The rows of Y fall into 3 groups, which share some directions, and each row is roughly a mix of its group's hidden directions.
Y:
[29 -15 -22 28 -20 -7 25 -8 -12 17]
[-17 -13 17 17 -12 21 9 2 -36 -31]
[4 -23 -15 23 -45 -18 14 0 10 6]
[-18 5 14 -26 27 26 17 25 9 19]
[-25 25 35 -24 3 -10 -15 14 -16 -9]
[9 -3 11 14 -1 43 -25 18 -16 21]
[-40 1 22 17 -25 3 -18 -18 7 -16]
[-9 20 29 -26 6 21 4 16 29 18]
[6 -18 7 -39 -39 -5 17 8 12 4]
[5 -12 -6 34 18 19 32 4 -21 -20]
[-8 32 -23 -10 3 -26 -31 -16 17 -2]
[-26 1 -7 -26 16 44 -9 16 2 2]
[-36 23 9 -29 -12 -11 -10 -18 9 20]
[-18 31 2 -11 9 -14 -45 -10 13 3]
[3 -36 -12 2 30 23 8 17 25 5]
[-28 11 0 12 -24 -8 28 -37 -9 -8]
[-4 19 -13 -10 10 -41 -19 -27 18 -9]
[16 -32 -29 17 -3 1 -5 7 38 -2]
[16 -7 -6 20 25 -43 12 4 -24 2]
[-1 17 3 31 -2 -39 15 -27 -3 -13]
[-8 18 -21 7 -7 -42 -22 -8 23 -14]
[-26 -29 -23 0 -24 -16 16 -12 26 3]
[9 -25 10 7 -32 36 17 17 -6 14]
[16 -24 7 1 -27 -30 -3 -30 23 0]
[20 -1 -7 -9 34 2 -15 38 7 -24]
[16 -27 5 -2 12 -10 -6 37 7 34]
[-38 3 14 4 27 17 -11 17 -25 15]
[25 14 -3 18 21 22 -30 9 -7 -30]
[-8 -24 -17 -3 -28 -24 21 -29 3 19]
[-39 -8 16 -23 -25 3 10 -20 20 3]
[14 19 28 15 22 24 20 8 28 -9]
[5 -32 0 15 -16 20 38 22 -12 -3]
[27 12 -18 -22 35 -2 21 -17 -5 -18]
[2 22 -2 -16 42 -9 4 22 -29 -7]
[37 -23 0 37 -14 13 6 12 -10 5]
[6 17 -2 10 23 37 -24 29 -14 -3]
[8 -30 -13 31 -32 0 23 15 -4 4]
[14 3 -18 18 10 -44 13 -4 9 -28]
[12 13 7 5 4 40 16 -21 -27 -21]
[-6 -5 -1 -16 3 1 58 -4 -15 1]
[-6 16 -13 -8 28 25 30 -28 -14 -10]
[-4 24 -12 27 6 -19 -34 -9 3 -29]
[24 -24 -11 -14 9 3 -33 29 20 10]
[28 -27 -21 -27 -4 3 21 24 11 -10]
[39 14 10 -3 35 11 -23 6 11 -9]
[-6 -42 -21 2 -13 -7 29 1 7 24]
[-23 5 -6 11 -34 12 19 -33 -16 -15]
[-43 7 10 -25 2 -5 20 13 3 27]
[-23 13 -17 0 -5 0 -12 -13 -49 -16]
[18 33 -4 -3 24 -16 -33 5 23 7]
[-7 11 4 -35 26 0 24 17 -31 -9]
[9 -22 -18 1 -15 -33 -2 -39 11 10]
[37 -1 2 3 19 -1 -28 29 21 13]
[16 8 15 -15 -1 -37 -3 -36 21 -7]
[-9 24 23 2 -9 -20 -38 16 -4 -23]
[40 6 26 -2 23 15 -12 7 7 -25]
[3 -9 -9 46 16 -16 -26 18 -8 -8]
[23 -12 2 11 -20 -21 5 -26 39 2]
[16 11 -5 -25 21 19 -35 4 -30 -4]
[4 -25 -20 10 -1 20 10 5 -46 -11]
[19 28 10 28 19 4 -18 2 -34 -7]
[0 -5 -25 -1 22 -35 -38 6 9 -1]
[29 -7 -20 -6 42 8 15 22 -8 7]
[-19 27 22 -16 -2 -25 2 2 -34 18]
[33 2 -19 22 -19 -28 1 4 -26 13]
[-20 -16 3 11 -41 -25 2 -13 3 27]
[-16 27 18 -14 35 28 6 19 -2 1]
[-21 10 -20 3 24 11 -7 -4 -44 -18]
[-23 34 -29 -24 -3 -4 28 -1 -5 7]
[12 -18 6 -6 -27 6 48 11 7 -14]
[-36 21 0 -35 12 -6 19 -19 2 -1]
[46 9 14 4 14 5 -22 0 26 -8]
[9 35 -9 8 33 7 -8 -28 12 19]
[-25 25 0 7 1 -41 -30 0 7 2]
[-9 38 31 -5 -9 15 -19 26 10 -3]
[-21 -11 -7 -21 32 27 19 17 -15 -17]
[15 9 -8 28 -18 -18 -38 0 8 -24]
[-1 21 -10 -9 52 -2 -20 -9 -4 -11]
[-13 14 20 12 -28 23 20 -9 34 -7]
[13 -11 -19 32 -22 -14 -2 -28 -16 -24]
[-19 6 13 2 -4 -31 37 -19 19 17]
[-15 -30 -12 -15 -18 -16 32 17 -22 -9]
[-14 37 8 -13 38 2 -24 2 -6 -4]
[-19 -10 12 -44 -9 5 -5 -31 12 13]
[21 20 1 -14 31 16 -39 4 8 -10]
[-14 13 21 22 -24 22 -7 -39 -2 0]
[45 6 16 24 6 -21 4 2 -22 -7]
[-15 9 -34 -15 28 -5 27 8 -7 -24]
[-12 -35 10 26 -30 18 14 -6 -17 -3]
[5 -12 14 0 -14 46 14 32 -7 2]
[-21 -20 -5 -29 -11 -1 8 -3 36 27]
[16 9 35 11 17 11 -29 -11 -15 26]
[30 0 7 40 -20 21 -14 -12 -13 -6]
[17 -40 -32 16 -17 0 14 5 14 -5]
[28 -22 -17 28 -4 -32 -19 7 0 -10]
[-8 10 35 2 9 2 -40 25 6 -13]
[28 -4 -29 13 2 36 14 15 -20 6]
[8 -19 7 39 27 32 -11 9 -4 2]
[8 6 20 -9 8 11 -35 9 43 6]
[12 42 21 5 30 -5 -16 10 -15 -10]
[-16 16 -3 -48 -5 0 16 -14 20 -16]
[20 -36 -21 -12 10 5 19 20 20 20]
[-40 0 -3 2 15 -1 13 -29 13 31]
[-4 -16 -14 -2 -35 9 -19 -16 39 -4]
[34 -3 24 13 -9 7 -17 19 22 -28]
[12 -37 -6 7 -12 -28 28 -23 5 -6]
[40 20 1 32 0 3 9 25 -3 -14]
[34 -9 13 27 -2 -8 -9 34 21 -3]
[-12 25 4 -20 18 -40 6 -26 8 -6]
[-24 11 30 -15 -6 36 -12 24 -3 10]
[49 3 -2 7 -6 17 1 14 -24 -19]
[18 -7 18 18 18 15 42 2 25 -1]
[-28 -9 -17 3 -6 43 -6 3 25 -15]
[12 -7 1 0 22 44 14 24 -23 -3]

Here is one row of each group, with its name. Which group are the others in?
[13 18 10 -1 7 1 -3 20 -43 -33] | D
[39 21 1 -6 34 15 -22 -7 -3 -9] | Q
[-33 -21 -12 -16 -13 30 26 -11 11 8] | S

[2 -17 -25 25 3 24 -38 18 -7 2] | Q
[12 -13 -12 -21 -3 23 -4 -11 -49 -1] | S
[-24 -3 -17 -1 6 -31 20 -27 -30 4] | S
[-45 -17 -32 -2 -2 11 -3 8 -19 -4] | S
[-14 37 0 -33 8 1 -28 -17 9 10] | Q
[9 -16 6 6 30 29 10 -2 8 39] | D
[-14 -20 -15 -22 -35 -14 33 -9 0 -3] | D
[15 3 -20 19 -43 -8 -24 0 20 8] | Q
[-30 5 27 -18 -2 -17 40 3 1 -6] | Q
[26 -32 8 14 -3 -17 24 23 18 17] | S
[23 -15 9 18 -16 -29 3 3 26 -31] | Q
